128 stands for zero in the data rows.
Here are some points, one per row:
[ 84  59  94 152 156 152  93  88 157 179 162  80 108  75 145  61 101 165 143 148 147 105  40  80
 123  83  89 138 164 172 145  31  80 163 152 149 135  96 110  88  59 172 128 148 138 132  76  95
  94 187 119 130  38 144  70 118 105 149 194 150 113 132 136 132]
[156  93 112 107 130 120 133 193  63 137 156  92  78 126 138 120 165 128 106 121 138 159 100 161
 155 147 175 157 101  89 211  88 145 141 225 112 203  47 161 198 176 176 158 154 127 129 150 114
 162  96 134 171 119 132 140  54 166  93 125 168 156 131 149 130]
[103 175  71 201 131 187  67 204 186 108  81 135 131 183 139  47 134 169 123  84 143 127 173 127
 148 141 131 134 123 129 103 150 127 123 120 128 113  76 140  74 109 207 141 137 121 185 161 101
  86 122 159 109 169  73 211 130 107 122  71 155 135 157 226 118]
[ 96 216 123 132  81  72  84 196  96 170 172 112 126  92 133  44 127 197 163  72 138 201 155 197
 238 166 139  70  99 188  80  89 148  52 126 166 132 247  99 144 131  99 147 125 112 101 187 110
 132 147 125 138 131 167  90 125 123 154 123 125 115 114  59 104]
[ 81  94 209 191 153 135 119 107  39  96 122  85 101 147 184 101 100 140  65 148  94 121  98 127
 159 130 142 201 179 122 133  86  82 147  91 172 130 167  83 155 160 140  79  94 160 116 127 210
 112 148 135 132 239 181 167 142 105  83 112 111 202 114 144 113]
[119 140 161  89 128 125 149 106 160  80 201 129 142  93  91 119  62 135 151 162 161 191 222 155
 103 155 128 162 104 134 210 114 197 161 127 175 136  48  83 190  78 106  65  93  98 104  87 157
 105 125 172  94 147  42 146 157  80 156 127 123 116 142 153  66]
[122 143 156 219 141  71 131 145 111 159  73 146  55 131  85 229 104 151 201 192 209  73 134 157
  88 175  91 126 128 139 129 115  94 116 133 112 148 150  88 193 161 170 105 199 150 161 123 108
 120 111 128 109 117 138 124 182 153 182 128 187  82  82 178 116]
[127 132  86 105 146 119 137 172 165 117 106 181 130 129 127 185 116 108 132 166 108 139  83  63
 200  19 154 158 137  55 193 187 109  60  55 220 131 206 144 165 116 162 121  85  41 133 146 109
 155 178  78  54 154 104 120  68 197 143 130 158 110 101 125 100]
[145 102 147  78 102 143 116  32 183 115  81  89 136 121 113 101 159 157 102 142 163  90 124 153
 115  81  86  74 149 116 119 137 141  96 187 131 105  81 192 140 249  95 146 149 133  65 132  83
  93 196  81 116 155 172 135 138 139 128  70  61  95 124 189  60]
[ 57 107 163 148  89 198 148 132 104  67  68 151  83 206 145 172 102  47 111  41 129 143 122 174
 108 146  77 113  96 106 167  85  77 173 145 138 127 146 124 158 102 135  87 108  85 101 123  14
  30  87  75 164  84  85  46 131 138 138 137  57 108 132 108 175]
[126 175 155 115  96 173 109 114  95 106  83 118 170 137  95 227 182 131 125 134 122 109 139  75
 104  63 149 142 105 115 136  80  88  75 180  61 111 106 135 118  94  48 175  64 147 135 153 145
  96 163 255 110 134 146 100 147 126  96 171 217 109 112  52 108]
[191 162  71 195 148 225 102 172 138 157 160 128  98 111 121 157 157 124 157 128 102 113 113 254
  85 102 115 131  81 106 132 102 169 210 113 182  72 101  87 111 147  32 123 118 106  87 142 161
 162 169  78 124 132 110 116 101 136 151 172 148 176  85 139 137]
[173  87 136 139 164  95 132  66 158  82 138 126 171 162  62 112 133 217 160 115 115 162 137 112
 206 159 128 210  85 118 160 137  60 174  92  38 122 202 114 103 155  74 219 120 134 104 108 103
 188 117 131 118 107 115 129 135  64 139  85 113 133 158 172 175]
[129 192 161 168 141 127  94 157 157 120 167 134 146 119 155  94 208 107  62 144   4  92 141  62
  82 168  77 104 139 135 141 137 163 179 114 144 139 156 109 133 184 159 147 133 100 141 106  95
 139  36  85 157 112 142 106 135 110 185 125 178  76 114  78  30]
[140  89  75 132 125 132 113  87 108  83 117 234  61  93 119  94 117  57 142 151 154 133  99 132
 138 117 169  88  64 175  94  71 149 139 118 152  93  94 112 107 139 176 144 109 163 163  52 154
 164  84 184  64 191 170 115 102 114 121  71  76  70 107  81 134]
[134 107 125 174 125  83 146 126 112 125 137 169 138  82 155 134  83 135  55 105 212  98 200 146
 104 106  94 128 112 117 101 127 162 195 130 120 253 126 164  84  77  42 160 151  92 208  74 137
  65 177 125 145 142 163 174  97 182 123 126 110 118 126  82 101]
[140 181 205  56 106 128 114 152 196 146 140  54 144 119 180 161  68 103 196  73 140  94  77 135
  50 120 148 180  99 140 105 120  99 112 197 118 162 127 139  94 103 130 130 137 171 167  47 145
 200  80 101 134 195 112 161 112 106 129 135  60 122  55 157 166]
[125 126 189 114  84 121 177  96 162 174  86 172  74 129 163  71 255 142 182 150 148  88 114  78
 146 192 165 188 142 137  81 160 121 162 134 201 134  94 145 160  96  84 142 175 145 112 123 162
 120  90 106 119 147  96  95 123 150 133 161 140 133 219 126 156]
[151  98  70 110  85 109  45 137  43  74 105  83 143 149 149 164 152 109 196 235  12 146 157 174
  85 136 142  90 195 142 151 136 160  95 135 103 172 175 101  71 109 149 160 147 149 133  95 145
  87 155 112  93 160  86 139 155 255 118 146  59 146 153 141 137]
[100  81  79 135 109 145 157 133 108 100 106 110 222 102  88 217 134 157 127  84 152 129 102 164
 128 109 222 122 160 165  92 187 187 119  87 121 120  85  72 154  89 194 149  83  70  20  40 129
 133 128 112 240 210 141  72 133  99  87 122 162  98 138 163 140]
[ 75 120 111  92 210  74  69 152 202 154 105 138 167 117 163 121 120 119 156 191 117 124 130 162
 152 126  85  75 160 148 164  99  88 157  48 110 153 102 198 154 148  75  92 114 126 155 226 157
 135  75 145 210 187  97  86 131 124  95  84 138 121 148 102 177]
[ 96 172 149 130  60 155 177 209 142 129 107 195 142 108 128 157  63 183  94 160 153 112 106 122
  81 144 134 168 164 181 190 153 151 129 130 124  57 152 185  46 156 148 153  93 146  83 152 215
 141 108 160 136  45 148  69 104 171 146 120  85 182 118 108 110]
[149  95 214 147 149  62 112 115 129 179 132 113  85 136 101 153 132 127  52 118 132 121 106 137
  77 108  91  68 148 124 125 161 167 185 168 116 107 147  82  95  98 175 160 112  74  92 204 110
 154 117 176  67 151 130 167  85  84 128 245  82  91 167 160 221]
[135 169 128 125 107 128 150  72 120  82 153  94  95 135 155 133 135 113 110 186 141 134 102 158
 132 141  93 127 127 120  91 105 143   2 114  97 129  67 112 154 122 128 130  84   0 218 102 193
 168 117 100 146  64 156 148 150  78 103  75 108 168 202 152 173]
[204 125  87  77 136 141 166 133  65 139  60 128 204 194 148 110 108 143 138 140 114  54 133 109
 145 152  95  89 123 215 113 128 137 149 138 145 126 138 204 181 128 157  77 162 129  92 110 129
 192 203 117 103 109  74 206 111  70 162 149 116 131 173  49 126]
[126  84 141 100  95 117 198 154 161 151 141 139 143 115 132 191 119  89 135  96  75 151 194  60
 173 151 105 111  88 150 115  52 182 105  96 118  80 119 103  67 217 110 121 136 145 156  96 153
  59 148  73 126 162 145 122 112 100 137 198 193 168 108 169 198]
[113 122 120  89 158 158  90  47 123 186 145 117  95 137 144 128 107  42 135  48 155 123  66 115
 149 190 222  82 159  96 182 212 100 135  77  98  95 139 152 113 146 129 178 177 112 148 141 147
 123 125 174 153  96 153 157 163 117 212 191 133 166 135 122  97]
[133  75 128 103  97 104  96 158 157 167 120 131 130 115 145 130 181  75 126 106 186 137 169 115
  51 150 151 163 175 132 110 128 161  74  71 109  67 129  75 202 128 106 155   6 188 129 127  47
 165 182 124 191  74  72 187  82 128  70 119 142 169  98 108 113]
[134  52 134 132 168 131 161  62 129  93  81 134 150 117 180  88 106  95 173  94  91 170 160 191
 102  72  42 211  99 122 119 189 183  86 181 158 138  73 119 101  89 159 103 125 149 134 184 147
 181 101 138 164 111 200 128 197 178 163 137 154 103  92 122 115]
[ 90  83 159  84 185 147 111 105 126 123 179 174 108 199 135 181 152 159 114 127 115 126 120  98
 121 201 160 117 163 122 126  99 174 163 197  94  51 115 129 111  26 112  82 214  93 158 153 123
 154 175  78 117 126 153 118 157 149  46  99 105  68  35 111 121]
[115  87 119 144 100 116 102 154 102 122 197 143  92 246  79 129  89 117 155  98 151 194  68  93
  70  62  88 112 143 169  70 143 101 169 130  88 132  94 174 136 138  43  88 131 151  88 107 151
 136  46 101 127 132 160 177 138 171  93 180 163  85 167 167  79]
[179 132  78 118 161 152 113 174 146 104 178  95 103 117  76  89  91  74  67  96  99  93 172 128
  94 175 148 151 157 116  87 147  94  89 122 147 181 143 149 145 128 107  94  90 197 125 147 202
  80 157 126  94  93 161  72 141 149 131 105 143  17 144 156 233]
[171 166 199  94 139 188  68 161 119 218 100 153 116 140 112 148 110 134  54 165 125 206 127 121
 139  36 125 155  86 104  60  98 189 152  67 103 172  89  86 138 147 170  99 197 160 126 106  92
 124 139 156 155 104 119 103 194 181 141  99  83 147 172 102 140]
[111 171 121 157 122 120 153  92  79 191 184 152 176 142  68 160 167 108 166 127 122 189 168 138
 148  85 141 127 206 142 120 172 121 193 188 121 159  69 133 121 126 141  78  53 195 212 117  96
  95 117  82 103 110 206 122 121 110 143 111  70 170  91 123 172]
[144 144 114 121  84 118 190 116 119 113 129 143 113  44  80  52 115 150  76 158  70 173  78 161
  77 118 107 139  80 144 161 224  43  99 110  86  77 101  85 162  97 118  87 220 133 145 124  52
  69 112  91 177 164 114 170 106 124  80 151 129 132 113  64 164]
[184  99  82 106 152 105 188 156 138 136 170  91 109 118 215 119 154 136 115 135 150  85 191 141
 142 105 130  75 129  37  68 163  89  99  87  22 139 106 150 147  61 131 110 134 137  31 125 121
 104  62 134  30 126 132  59 125  61 159 110 126 190  97 147  81]
[ 84 148 117 116 181 119 255 107  82 145 135 118 181 130 132 107 106  91 146 186 119 107  79 105
  72 121 176  65  80 100  70 125 127 148 173 151 181 201 143  67 185 123 139 131 139 122 193  82
 122 149 132 129  79  37 118 181 141  51 128 123 123 135 173  87]
There is one direction along which these points spread out most. Where along it does each point below lie, from 0 to 99? The average is 50, and the first point in the table lies past the average. One standard deviation of the points above along it is 16.
[ 84  59  94 152 156 152  93  88 157 179 162  80 108  75 145  61 101 165 143 148 147 105  40  80
 123  83  89 138 164 172 145  31  80 163 152 149 135  96 110  88  59 172 128 148 138 132  76  95
  94 187 119 130  38 144  70 118 105 149 194 150 113 132 136 132] 69
[ 81  94 209 191 153 135 119 107  39  96 122  85 101 147 184 101 100 140  65 148  94 121  98 127
 159 130 142 201 179 122 133  86  82 147  91 172 130 167  83 155 160 140  79  94 160 116 127 210
 112 148 135 132 239 181 167 142 105  83 112 111 202 114 144 113] 48
[173  87 136 139 164  95 132  66 158  82 138 126 171 162  62 112 133 217 160 115 115 162 137 112
 206 159 128 210  85 118 160 137  60 174  92  38 122 202 114 103 155  74 219 120 134 104 108 103
 188 117 131 118 107 115 129 135  64 139  85 113 133 158 172 175] 33
[149  95 214 147 149  62 112 115 129 179 132 113  85 136 101 153 132 127  52 118 132 121 106 137
  77 108  91  68 148 124 125 161 167 185 168 116 107 147  82  95  98 175 160 112  74  92 204 110
 154 117 176  67 151 130 167  85  84 128 245  82  91 167 160 221] 67
[151  98  70 110  85 109  45 137  43  74 105  83 143 149 149 164 152 109 196 235  12 146 157 174
  85 136 142  90 195 142 151 136 160  95 135 103 172 175 101  71 109 149 160 147 149 133  95 145
  87 155 112  93 160  86 139 155 255 118 146  59 146 153 141 137] 46
[ 57 107 163 148  89 198 148 132 104  67  68 151  83 206 145 172 102  47 111  41 129 143 122 174
 108 146  77 113  96 106 167  85  77 173 145 138 127 146 124 158 102 135  87 108  85 101 123  14
  30  87  75 164  84  85  46 131 138 138 137  57 108 132 108 175] 74
[127 132  86 105 146 119 137 172 165 117 106 181 130 129 127 185 116 108 132 166 108 139  83  63
 200  19 154 158 137  55 193 187 109  60  55 220 131 206 144 165 116 162 121  85  41 133 146 109
 155 178  78  54 154 104 120  68 197 143 130 158 110 101 125 100] 12
[111 171 121 157 122 120 153  92  79 191 184 152 176 142  68 160 167 108 166 127 122 189 168 138
 148  85 141 127 206 142 120 172 121 193 188 121 159  69 133 121 126 141  78  53 195 212 117  96
  95 117  82 103 110 206 122 121 110 143 111  70 170  91 123 172] 70
[ 96 172 149 130  60 155 177 209 142 129 107 195 142 108 128 157  63 183  94 160 153 112 106 122
  81 144 134 168 164 181 190 153 151 129 130 124  57 152 185  46 156 148 153  93 146  83 152 215
 141 108 160 136  45 148  69 104 171 146 120  85 182 118 108 110] 38
[191 162  71 195 148 225 102 172 138 157 160 128  98 111 121 157 157 124 157 128 102 113 113 254
  85 102 115 131  81 106 132 102 169 210 113 182  72 101  87 111 147  32 123 118 106  87 142 161
 162 169  78 124 132 110 116 101 136 151 172 148 176  85 139 137] 48
[133  75 128 103  97 104  96 158 157 167 120 131 130 115 145 130 181  75 126 106 186 137 169 115
  51 150 151 163 175 132 110 128 161  74  71 109  67 129  75 202 128 106 155   6 188 129 127  47
 165 182 124 191  74  72 187  82 128  70 119 142 169  98 108 113] 32
[134  52 134 132 168 131 161  62 129  93  81 134 150 117 180  88 106  95 173  94  91 170 160 191
 102  72  42 211  99 122 119 189 183  86 181 158 138  73 119 101  89 159 103 125 149 134 184 147
 181 101 138 164 111 200 128 197 178 163 137 154 103  92 122 115] 69
[122 143 156 219 141  71 131 145 111 159  73 146  55 131  85 229 104 151 201 192 209  73 134 157
  88 175  91 126 128 139 129 115  94 116 133 112 148 150  88 193 161 170 105 199 150 161 123 108
 120 111 128 109 117 138 124 182 153 182 128 187  82  82 178 116] 62
[179 132  78 118 161 152 113 174 146 104 178  95 103 117  76  89  91  74  67  96  99  93 172 128
  94 175 148 151 157 116  87 147  94  89 122 147 181 143 149 145 128 107  94  90 197 125 147 202
  80 157 126  94  93 161  72 141 149 131 105 143  17 144 156 233] 50
